Some points, one per row:
[-25   0  -8 -44  21  41 -18  17  30 -23   1  34]
[ 16  13 -12 -46  -7  21   7  30   8 -19 -18   3]
[ 15  23   7 -34 -13  21  17  34   9  -9   5   9]
[  8  22  20  39 -11 -22   7  -4   1  -2  14 -22]
[ 10  23   9 -28 -22  -1  -8  22   5 -21   5  11]
[ 13  22  25  20 -37 -21  30  -3 -17 -17  -1  -9]
[ 24  -8 -13  47  10 -34  -4  -5   4  31  -7 -39]
[ 25  19  -6  27  -1 -19  -5  13  13  19   9 -31]
[ 20 -28 -36  27  31  -3   3   6  19  39 -27 -38]
[-43 -13   8 -31  24  36  -4 -24 -19 -13  30  48]
[  3 -13 -13 -33  10   6 -17  11  14 -15 -30   7]
[ 16  21  26  11 -35 -25  18  -2 -21 -15  -4  -9]
[ 22  -7 -24  44  23 -27 -17  -1  25  36  -9 -41]
[-60 -38 -13 -63  56  59 -39 -24 -19 -11  10  71]
[-10  23  28  11 -25 -11  14 -20 -24 -19  24  15]
[ 17  13  -2 -19  -6  11   6  23  18  -3   4  -3]
[-25  -8  19 -15 -21 -18 -20 -15 -19 -26  -6  36]
[ 13  -6  17  55 -30 -45  13 -31 -32  27 -11 -28]
[  2  47  59  49 -60 -39  42 -12 -35 -26  39  -1]
[-39 -25 -22 -40  43  48 -24 -23  -3  -6   6  46]
[  4  17  14 -19 -28 -18  -3   8  -1 -22  10   8]
[-25 -10   5 -36  -5  -5 -22   1  -5 -20 -11  36]
Here are 12 more points, each followed by its number:
[ 25 -12 -31  42  29 -27 -15   1  20  37 -12 -40] 0
[ 20  37  48  39 -53 -34  42  -8 -22 -17  19 -19] 1
[ 16 -21 -30  45  29 -26 -17  -4  22  37 -27 -43] 2
[  8  -3 -13   8  17  21   9  11  27   8  -8 -21] 3
[ 18  25   9 -32 -16  17  12  33  16 -17   5  11] 4
[ 14 -23 -17  25  17  -9  -7   5   8  27 -12 -20] 5
[ 19  13  -4 -46 -13  22   4  36  13 -18 -18   3] 6
[-41 -18  -7 -53  34  47 -23 -11  -6  -9  14  54] 7
[-28  -2  35   4 -32 -36 -17 -19 -37 -21  14  33] 8
[ 19 -35 -42   4  34   0 -12  12  15  33 -42 -35] 9
[  4 -19 -29   0  26  14  -6  10  22  11 -34 -23] 10
[ 14   9  -4 -12  -6  -2  -9  16   9  -4  -3  -3] 11
Which of these numbered points is nearest to each point below, ignoring the direction in which the first points spread most? Its number follows each.
[ 25 -34 -39   8  35  -2 -12   8  18  37 -45 -34] > 9
[ 18 -16 -29  44  26 -25 -11   0  21  38 -12 -41] > 0
[ 18  -5 -22  37  22 -15 -10   0  25  30  -6 -35] > 0
[-22  -1  32  17 -34 -39 -19 -17 -39 -18  19  32] > 8
[ 16 -23 -32  44  26 -22 -11  -3  23  36  -6 -40] > 0
[  6   2 -14 -17   6   6 -10  11  17   0  -7  -1] > 11
[ 12  42  52  39 -57 -37  37  -8 -28 -23  27 -11] > 1
[ 22 -14 -31  43  28 -27 -15  -4  17  35 -16 -41] > 0
[ 12  46  50  39 -57 -35  38 -13 -31 -24  32 -10] > 1
[ 15  31  12 -29 -25  14  11  26  15 -18  21  16] > 4
[-61 -33 -17 -60  54  63 -28 -29 -20  -7  22  67] > 7
[ 10  10 -11  17  15  20  18   2  27   8  -3 -25] > 3
[  7   2 -10 -16   8  12  -7  12  17   2  -3   1] > 11
[ 12  25  42  26 -55 -37  36  -6 -37 -26   1 -10] > 1
[  4 -13 -16 -27  13  10 -11  12  17 -12 -29   2] > 11
[-15   6  40  23 -41 -43  -5 -18 -37 -21  20  16] > 8
[-42 -23  -9 -34  41  47 -12 -20  -3   0  26  42] > 7
[ 23 -33 -40   9  35   0  -8   5  16  35 -43 -34] > 9
[-10  11  37  22 -39 -35  -4 -16 -35 -18  19  17] > 8
[  8 -20 -17  24  15 -13  -8  -7   7  23 -12 -20] > 5
[ 20 -21 -27  43  30  -8  14   4  20  46  -9 -38] > 0
[ 21 -12 -31 -25  22  19  -1  30  20   1 -32 -21] > 10
[ 20  37  22 -12 -29  17  18  24  26  -3  38   4] > 4
[ 23 -14 -28 -27  18  16   0  23  23   9 -33 -16] > 10
[ 14  26  11 -26 -21  16   6  25   9 -19  18  22] > 4
[ 24 -36 -40  13  31   3 -11   7  13  36 -42 -38] > 9
